Each named move below is a turn or a mirror, shown by a few rows before and after it. Which moves, in which order, take the first row of each later pair to the second? The first pair is answered.
move J624:
[+0.46 +0.73 +0.92 +1.95 -0.49 +1.06 +2.23 -2.53 -0.57 -1.08 +0.50 -0.52 -1.07 -3.95 +3.84 -1.46 +4.32 -4.43 +0.08 +1.59 +1.54 -1.34 -2.95 +1.18 +1.90 +0.31 +1.19 +3.02 -3.16]  ->  [+0.86 -2.47 -0.22 +0.68 -2.13 +0.40 -0.74 +2.18 +0.65 +1.67 -1.12 +2.66 -0.07 -0.73 +0.10 -1.46 -1.01 +2.62 +5.25 -0.99 +7.04 +1.53 -0.14 -0.80 +0.31 +2.34 +3.24 +1.19 -0.30]
[-1.10 -1.78 +1.01 -0.72 -0.74 -0.29 -0.16 -1.31 +1.05 -0.78 +0.15 +1.49 +0.19 -0.30 +1.01 -0.81 -0.92 -1.63 +1.05 +0.86 +1.85 -3.09 +0.43 -1.35 -1.65 +2.09 +1.02 -0.03 +1.89]  ->  [-0.85 -1.40 +1.22 -0.28 -0.34 -0.01 +0.16 -1.96 +0.89 -0.97 +0.33 +1.06 +0.21 -0.28 +1.42 -0.89 -0.25 -2.25 +0.51 +1.57 +1.38 -3.37 +0.11 -0.99 -1.54 +1.98 +0.65 +0.49 +1.53]
[-0.55 +1.55 -2.28 +1.54 -0.47 +0.45 +0.27 -1.02 +0.58 +1.25 +0.48 +0.20 +0.10 -0.32 -0.04 -0.49 -1.95 -1.00 -1.30 -1.56 -1.13 +1.09 +0.08 +0.54 +0.89 -0.02 +0.17 -1.23 +0.10]  ->  [-0.31 +1.30 -2.38 +1.46 -0.60 +0.59 +0.04 -0.57 +0.59 +1.38 +0.13 +0.40 +0.15 -0.11 -0.28 -0.71 -2.14 -0.51 -0.96 -1.74 -0.63 +1.48 +0.26 +0.41 +1.01 +0.09 +0.20 -1.42 +0.22]
[-0.57 +1.60 +2.10 +3.41 +2.87 -1.19 -3.31 -2.40 +2.13 -5.11 +1.41 -1.32 -0.16 +1.86 +1.59 +0.58 +1.02 -1.20 +0.17 +3.74 -0.93 +0.09 +1.93 -1.78 +0.72 -2.92 -2.42 +4.00 -0.90]  ->  [-0.31 -0.17 +1.04 +2.69 +1.99 -1.60 -4.86 +0.10 +2.78 -3.52 +0.47 +0.61 +0.37 +3.55 -0.52 +0.78 -2.02 +2.74 +2.84 +2.22 +2.04 +1.70 +3.48 -2.93 -0.12 -1.90 -1.26 +3.06 +0.79]
move J263:
[+2.38 -0.77 +0.13 +0.72 +1.77 -0.08 +0.02 -1.71 -0.18 +2.34 -0.79 -1.36 -0.43 +0.96 -1.82 +0.53 -0.97 -0.33 +2.47 +0.03 +1.60 +0.53 +3.10 -1.01 +2.82 +0.98 -0.69 -0.73 -0.20]  ->  [+1.72 +1.50 +0.36 +0.03 +2.47 -0.16 +0.40 -1.79 +1.12 -1.08 +2.26 -1.60 +0.41 -0.64 +0.49 +1.54 +1.25 -3.09 +1.95 +0.26 +1.18 +0.53 +0.41 -1.33 +2.31 +1.41 -0.24 -0.07 +1.95]
[-0.25 -0.95 -1.65 +1.09 -1.00 -0.24 -0.48 +0.05 -0.21 +1.84 -1.63 +0.13 +0.47 -0.17 -0.92 -0.73 -1.75 +2.03 +0.45 -1.09 +1.61 +1.50 +0.22 +0.93 +0.45 +1.01 -0.69 -1.88 +0.42]  ->  [-0.93 +0.93 -1.45 +0.41 -0.61 -0.46 -0.55 -0.30 +1.11 -1.19 +1.15 -0.14 +1.30 -1.35 +1.10 -0.16 +0.25 -0.41 +0.00 -0.86 +1.39 +1.40 -1.92 +0.78 +0.17 +1.41 -0.19 -1.32 +2.18]
[+0.72 -2.22 -0.37 +0.11 -0.74 +1.44 +1.24 +2.05 +0.50 +0.33 -2.27 +0.40 -0.31 +0.07 -0.83 +0.05 +2.02 -0.09 +1.58 -1.66 +0.99 +2.77 +1.35 -0.68 -2.04 -0.96 -0.03 +1.59 +0.92]  ->  [+0.39 -1.37 -0.10 -0.23 -0.36 +1.55 +1.17 +1.71 +0.90 -1.36 -0.87 +0.36 +0.18 -0.54 +0.05 +0.54 +3.15 -1.03 +1.25 -1.72 +0.70 +2.90 +0.09 -0.85 -2.16 -0.57 +0.08 +1.81 +1.89]
[-0.51 +2.33 -4.04 +0.04 +2.46 -1.14 +0.24 -0.82 -0.76 -2.22 +1.78 -0.18 -0.12 -0.23 +0.30 +0.09 +1.92 -1.05 -0.74 +2.26 -0.39 -1.08 -1.63 +0.51 -0.70 +0.49 -2.92 +3.02 -1.71]  ->  [+0.48 +0.42 -4.38 +0.97 +1.77 -0.92 +0.15 -0.45 -1.79 +0.98 -1.19 +0.13 -0.99 +1.25 -1.69 -0.78 +0.01 +1.37 -0.38 +1.91 -0.11 -1.24 +0.92 +0.70 -0.16 +0.18 -3.22 +2.39 -3.63]
move J992:
[-0.25 -0.09 +0.74 -0.50 +1.25 +0.30 -0.65 -0.40 +0.30 -0.72 +0.46 +0.06 -0.13 +0.30 +1.04 +0.13 +0.67 -1.89 -0.13 +0.95 -0.82 -0.97 -0.48 +0.59 -0.56 -0.14 -0.51 +1.24 -0.05]  ->  [-0.01 -0.40 +0.70 -0.09 +1.14 +0.22 -0.37 -0.66 -0.31 +0.00 -0.33 -0.24 -0.50 +0.89 +0.56 -0.13 +0.47 -1.40 -0.27 +1.12 -1.08 -1.23 +0.15 +0.71 -0.24 -0.39 -0.81 +1.23 -0.92]
[+0.23 +1.23 +1.23 -0.45 +1.66 -0.76 +1.27 -2.49 +0.02 -3.31 +1.47 -1.08 +1.05 -1.19 +1.08 +0.08 +1.52 -1.96 -0.82 -0.03 -1.10 -0.17 -1.36 +0.38 +0.47 +0.21 -2.02 +0.37 -0.37]  ->  [+1.42 -1.25 +1.63 +0.05 +1.58 -0.62 +1.22 -2.55 -1.48 +0.29 -1.67 -1.13 -0.06 +0.78 -1.08 -0.63 +0.06 +0.34 -0.83 +0.32 -1.12 -1.44 +0.98 +0.47 +0.45 -1.02 -2.50 +1.05 -3.12]
[-2.40 -1.65 +0.52 +0.27 -3.53 -2.67 -1.80 +2.92 +0.65 +2.30 +0.34 -2.23 -1.32 +0.70 -1.59 +1.25 -2.73 +2.35 +2.85 -1.40 +1.55 -0.72 +0.46 +1.05 +2.30 +1.03 +1.76 -3.76 -0.11]  ->  [-3.37 +0.05 +0.09 -0.05 -3.58 -2.54 -1.84 +2.35 +1.40 +0.02 +2.47 -2.43 -1.01 -0.91 -0.02 +1.73 -1.61 +0.70 +2.36 -1.75 +1.27 -0.06 -0.89 +1.09 +2.33 +1.91 +1.83 -4.35 +1.14]
[-1.31 +1.26 +0.29 +0.80 -0.81 +0.88 -0.50 -2.18 -2.70 -0.28 +1.63 -0.93 +0.29 +0.20 -0.35 +0.12 +3.14 -4.20 -0.73 +0.43 -1.45 -2.30 -0.11 +0.04 -1.05 -1.60 -0.11 +2.70 -3.65]  ->  [-0.59 -0.72 +0.67 +0.21 -0.11 +0.22 -1.21 -0.84 -3.02 +1.29 +0.48 -0.14 +0.46 +2.26 -1.93 +0.35 +2.23 -1.89 +0.65 +0.30 +0.01 -3.09 +0.61 -0.65 -2.09 -2.44 +0.41 +3.96 -3.49]

(two moves a pair)
[+0.20 -1.45 +1.44 +1.17 +1.38 +0.57 -1.12 +0.13 -0.75 -1.40 -1.06 +1.55 +1.15 +1.34 -0.08 -0.20 +0.90 +1.09 +0.25 +1.80 +0.62 -1.52 +0.58 -1.12 +0.09 -1.62 +1.36 +1.78 +0.25]  ->  [-0.35 -0.06 +1.51 +1.27 +1.48 +0.76 -0.73 -0.58 -0.43 -2.86 +0.02 +0.87 +1.37 +0.07 +1.14 -0.10 +1.98 -0.46 -0.77 +2.19 -0.19 -1.37 -0.35 -0.93 +0.33 -1.37 +0.97 +1.46 +0.56] : J624 then J992
[-1.28 +1.34 -0.70 +1.61 +0.36 +1.26 +1.16 -0.70 -0.07 +0.28 -1.57 -1.61 -0.09 -1.59 -0.71 -1.48 +2.15 -0.89 -1.44 +0.91 -2.07 -0.36 -1.18 +0.44 +2.01 +1.11 -2.54 -2.72 -0.63]  ->  [-1.40 +0.42 -1.24 +0.16 -0.35 +0.50 -0.80 +2.16 +1.11 +0.16 -1.17 +0.42 +1.20 -0.06 -1.86 -0.79 +0.12 +2.18 +1.66 -0.66 +1.13 +1.39 -0.92 -0.83 +0.56 +2.42 -0.93 -3.50 +2.35] : J624 then J992
[-0.86 -4.11 +1.08 -0.16 +2.31 -1.89 +0.60 +1.69 +0.31 +0.08 -0.30 -0.29 +1.05 +1.87 -1.46 -0.11 +2.05 +0.48 -0.31 -0.35 +0.61 +0.11 -0.85 -2.39 -0.60 -2.38 +0.95 +3.35 -2.44]  ->  [-1.66 -2.25 +0.39 +1.30 +1.63 -0.85 +2.15 -0.61 -0.12 -0.18 -0.44 -1.66 +0.06 -0.65 -0.10 -1.06 +2.92 -1.80 -2.59 -0.02 -1.88 +0.64 -0.72 -1.17 +1.20 -1.83 +0.03 +1.61 -4.25] : J992 then J992
[-1.30 +2.19 -0.27 +0.35 -0.16 +0.38 +0.76 -1.13 +0.03 -2.38 +1.99 -1.13 -0.34 -1.64 +2.42 -0.40 +2.25 -2.61 -1.66 -0.21 -1.79 -0.37 -1.33 +0.23 -0.24 +0.33 -1.35 -0.36 +0.62]  ->  [+0.05 -1.21 +1.00 -1.19 +0.86 -0.88 -1.21 +1.73 +0.11 -0.30 +0.58 +0.65 +0.61 +2.36 -0.31 +0.67 +0.52 +1.58 +1.45 -0.26 +1.80 -1.52 -0.66 -1.36 -2.73 -0.73 +0.07 +2.29 +2.15] : J992 then J992
[-0.01 +1.68 -0.41 +0.14 +0.44 +0.35 +0.92 +0.01 +0.15 -1.06 +1.52 -1.78 -0.28 -1.19 +1.11 -0.30 +1.55 -1.33 -1.30 +0.63 -0.59 +1.22 -0.66 -0.27 -0.16 +0.19 -0.08 -0.84 +0.34]  ->  [-0.01 +1.10 -1.33 +0.37 -0.76 +0.59 +0.51 +0.59 +0.26 -0.20 +0.60 -1.31 -0.38 -1.07 +0.48 -0.74 -0.25 +0.32 -0.56 -0.11 +0.09 +2.47 +0.62 -0.17 +0.20 +1.09 +0.10 -2.25 +0.32] : J624 then J992
[+0.47 -1.18 +2.20 +0.27 +0.19 -0.33 -0.47 -1.84 -2.11 +1.13 +0.32 -0.36 -0.91 +1.62 +0.52 +0.18 +1.42 -1.07 -0.15 +1.73 -1.71 -1.94 -1.38 +0.52 -2.37 -2.35 -1.14 +2.56 -1.30]  ->  [-0.23 -0.57 +1.90 -1.12 -0.06 -0.81 -1.90 -0.19 -0.55 -0.95 +2.34 +0.80 +0.39 +1.45 +0.84 +1.19 +1.28 -0.56 +1.62 +0.73 +0.09 -0.77 -2.45 -0.43 -3.27 -1.25 -0.03 +2.31 +1.93] : J624 then J263
[-0.48 +2.01 +0.28 -1.31 +0.59 -2.52 -2.94 +0.72 +1.14 -3.75 +2.14 +0.35 +1.63 -1.68 +0.48 -0.63 -0.77 -4.20 +0.23 +0.51 -1.34 +1.30 -3.21 -3.29 -0.86 +0.15 -0.74 +1.44 +0.86]  ->  [+0.47 -1.09 -0.59 -1.01 -0.47 -2.37 -3.91 +2.45 +0.00 +0.39 -1.83 +1.71 +0.85 +1.10 -3.04 -1.60 -4.58 +0.40 +2.52 -0.05 +0.76 +2.08 +0.16 -3.70 -1.07 +0.47 -0.59 +0.18 -0.47] : J624 then J263
[+1.05 -0.67 +0.97 +2.10 -2.74 +2.50 +1.64 -2.50 -2.75 +5.79 -4.73 -0.99 -2.20 -0.10 -0.93 -0.96 -0.97 -0.17 -2.69 +2.00 -0.54 -0.89 +3.52 +1.53 +2.62 -0.73 -1.65 -1.12 -4.19]  ->  [+0.88 +1.21 +4.00 -1.13 +1.00 +0.65 +1.05 -2.45 -0.64 -0.64 +1.32 -1.00 +0.34 -0.09 +2.81 +2.57 +4.87 -4.55 -2.84 +3.26 -0.10 -3.86 -2.93 +0.29 -0.36 -2.38 -0.45 +4.57 +0.20] : J992 then J624
[-0.05 +1.97 -0.74 -0.70 -1.15 +1.15 +0.79 +0.48 -0.48 -0.38 +0.04 +0.76 -0.49 -3.33 +2.18 -0.43 +0.63 -0.61 +1.12 -1.12 +0.24 +3.06 +0.37 -0.81 +0.79 +1.45 -1.90 -3.06 -0.95]  ->  [+0.75 +0.94 +0.19 -0.07 -0.48 +1.50 +1.74 -0.67 -1.83 +1.43 -1.67 -0.21 -1.41 -2.50 +1.57 -0.92 +1.10 -1.03 -0.26 -0.12 -1.23 +1.30 +0.99 -0.11 +1.06 -0.23 -2.90 -1.58 -3.22] : J992 then J624
[+1.94 +1.46 +0.72 -0.61 +0.30 -2.25 -0.45 +0.52 -0.22 -0.09 +0.04 +0.87 -0.86 +0.78 +0.55 +0.55 +1.23 -1.89 +0.01 -0.54 +0.27 -1.68 +0.29 -0.59 -0.27 +0.05 +0.79 +2.41 -1.00]  ->  [+1.98 +0.75 -0.12 -0.88 -0.68 -2.28 -1.07 +1.54 +0.04 +0.70 -0.58 +1.67 -0.53 +1.13 -0.31 +0.43 -0.23 +0.09 +1.05 -1.20 +1.42 -0.71 +1.20 -0.92 -0.34 +0.70 +1.16 +1.79 -0.37] : J992 then J624
[+1.95 +2.31 -1.05 +0.61 +0.22 -1.41 -1.30 -0.49 +1.36 -1.64 +0.48 -2.60 -0.18 -2.72 +0.51 -0.20 -0.80 -0.33 -0.81 -2.07 +0.92 +1.35 -1.58 -0.14 -1.27 +1.37 -0.31 -0.38 -2.74]  ->  [+2.56 +0.65 -0.87 -0.05 +0.25 -2.01 -2.03 +0.63 +1.38 -0.37 -0.42 -1.64 +0.01 -1.09 -1.12 -0.46 -1.89 +1.78 +0.41 -2.21 +2.40 +1.16 -0.64 -0.66 -1.95 +1.12 +0.26 +0.18 -2.69] : J263 then J992
[+1.20 -0.76 +1.21 -1.60 +1.73 -1.48 -1.23 +1.84 +1.18 -0.85 +1.59 +0.58 +2.39 +2.55 +0.16 +0.80 +0.96 -1.09 +1.12 +0.11 +2.08 -0.50 -1.90 -0.57 -2.04 -0.20 +1.65 +3.29 +2.48]  ->  [-0.24 +2.11 -0.13 -0.72 +0.56 -0.79 -0.16 +0.19 +1.55 -2.84 +3.05 -0.26 +1.99 -0.71 +1.89 +0.12 +1.91 -3.68 -0.51 -0.46 +0.03 +1.13 -2.51 +0.14 -0.36 +1.22 +1.22 +0.74 +2.29] : J263 then J992
[-3.03 +0.87 +4.30 -0.27 +0.01 +1.42 +0.16 +0.55 +0.96 -0.47 -0.39 +1.24 +6.06 +0.64 +1.83 -1.33 +0.82 -2.72 +0.46 -0.10 -2.06 -1.01 -1.90 +0.42 +1.48 +0.85 -1.40 -0.46 +0.16]  ->  [-3.47 +1.09 +3.21 +0.27 -1.10 +1.92 +0.41 +0.54 +0.95 +0.02 -0.69 +1.23 +5.61 -0.17 +1.64 -2.17 -0.52 -1.98 +0.35 -0.73 -2.25 +0.08 -0.75 +0.74 +2.34 +1.87 -1.52 -2.13 -0.33] : J624 then J992
[+0.03 +1.16 -2.16 -0.49 -0.42 +1.13 +0.95 -2.39 +0.74 +0.71 +2.65 +1.45 -1.53 -3.05 -0.99 -0.19 -0.25 -2.15 -2.46 -0.08 -4.35 -1.42 +0.31 -1.41 +0.49 -0.70 -2.25 +0.08 -1.58]  ->  [+0.24 +0.54 -0.90 -2.30 +0.82 -0.11 -0.13 -0.90 +1.67 -0.85 +4.56 +2.43 -0.04 -1.54 -0.91 +1.50 +0.99 -1.59 -0.94 +0.10 -2.56 -2.11 -1.33 -2.59 -1.44 -1.39 -1.27 +2.56 +0.82] : J992 then J263
[+1.45 -2.06 +1.88 +1.39 -0.78 -1.45 -1.20 +0.79 +0.41 +1.36 -2.30 -1.93 -0.46 +2.44 -1.87 +2.18 -0.29 +1.68 +0.55 -0.24 +3.77 -1.80 +1.96 -1.96 -2.81 -2.74 -1.97 +2.73 +1.90]  ->  [-0.21 +0.96 +0.47 +0.85 -1.74 -1.53 -1.50 +1.13 +2.40 -2.57 +1.42 -1.73 +0.67 -0.38 +0.79 +2.74 +0.63 -0.11 +1.03 -1.59 +4.16 +0.46 -0.31 -2.10 -2.60 -0.40 -1.05 +0.63 +5.30] : J992 then J624
[+1.05 +2.30 -0.61 +2.81 -2.02 +1.04 +1.23 -1.52 +0.62 -0.29 -0.04 -1.43 -1.63 -3.89 -0.46 +0.44 -0.12 -0.53 -0.11 +0.23 -3.88 +0.73 -0.67 +0.26 +3.03 -0.02 -2.19 -2.77 -2.17]  ->  [+0.32 +2.76 -0.96 +1.49 -2.26 +0.55 -0.26 +0.56 +2.47 -2.38 +2.15 +0.37 -0.19 -3.89 +0.05 +1.37 -0.47 +0.20 +2.16 -1.24 -1.54 +2.34 -1.75 -0.87 +1.70 +1.33 -0.57 -3.00 +1.65] : J624 then J263
[+0.29 -3.46 +1.28 +1.41 +0.03 +0.17 +0.90 -0.91 -1.92 +3.05 -2.63 -0.68 -1.36 +2.09 -2.19 -1.48 -0.57 -0.46 -0.68 +1.67 -0.41 -1.71 +0.85 +0.39 -1.07 -2.24 -1.23 +2.33 -3.08]  ->  [-0.70 -1.33 +2.03 -0.87 +1.17 -0.71 -0.43 +0.18 +0.53 -2.38 +2.36 -0.10 +0.88 +1.36 +0.31 +0.77 +2.10 -2.37 +0.45 +1.18 +1.22 -1.39 -3.41 -0.74 -3.10 -1.66 +0.30 +4.14 +1.90] : J992 then J624
[+0.21 -0.46 -0.24 +0.26 -0.16 -0.44 +1.17 -0.93 +0.10 +0.39 -1.29 -0.43 -0.93 +0.42 +0.34 -0.42 +0.47 -0.08 -0.56 +0.51 -1.17 -0.33 +0.47 +0.05 +0.14 -0.69 -0.09 -0.03 +0.13]  ->  [+0.19 -0.62 -0.04 -0.54 +0.33 -0.78 +0.45 -0.04 +0.73 -0.33 -0.40 +0.18 -0.15 +0.98 +0.28 +0.43 +0.61 +0.20 +0.47 +0.20 -0.24 -0.26 -0.10 -0.25 -0.60 -0.53 +0.44 +0.71 +1.38] : J992 then J263
[-1.60 +1.52 -0.44 +0.86 -1.23 +0.27 +1.71 -1.43 +0.30 +1.55 -0.50 -1.46 -1.69 -2.16 -0.69 -0.54 -0.20 -3.36 -1.34 -0.79 -2.59 -0.31 +1.52 +1.75 +2.06 +2.53 -0.21 -2.70 -2.71]  ->  [-2.57 +2.54 -0.85 -0.76 -1.37 -0.53 +0.26 +0.28 +2.08 -1.52 +2.29 -0.16 -0.09 -2.64 +0.15 +0.70 +0.09 -3.03 +0.69 -2.03 -0.42 +1.09 -0.27 +0.66 +0.75 +3.71 +1.20 -2.87 +1.24] : J624 then J263
[-1.06 +0.49 -0.06 -0.73 +1.83 -0.95 -1.46 +0.82 +0.65 -1.58 +0.77 -0.03 +0.32 -0.84 +2.89 +2.01 -0.31 -0.87 +1.19 -0.08 +0.73 -0.88 -2.85 -1.72 -1.92 -0.73 +1.49 +2.30 +2.97]  ->  [-1.68 +1.12 -1.12 -0.42 +0.92 -0.53 -1.44 +0.96 +1.16 -1.93 +1.01 +0.30 +0.27 -2.07 +3.01 +1.57 -1.03 -0.79 +1.34 -0.76 +0.74 +0.12 -2.29 -1.53 -1.34 +0.46 +1.59 +0.60 +3.37] : J263 then J992
[-0.31 -0.11 +0.19 +1.27 +0.55 -0.01 +0.32 -0.93 +0.15 +0.55 -0.43 -0.69 -1.67 -1.02 -0.52 -0.62 +0.13 -0.22 -1.48 +0.99 -0.70 +0.29 -0.13 +1.13 -0.16 -0.77 -0.69 -0.76 -1.03]  ->  [-0.24 -0.36 +0.68 -0.14 +1.17 -0.82 -0.78 +0.25 +0.99 -0.70 +1.07 +0.11 -0.59 +0.12 -0.51 +0.58 +0.77 +0.27 -0.03 +0.85 +0.88 -0.11 -1.27 +0.21 -1.40 -0.81 +0.13 +0.70 +1.02] : J992 then J263
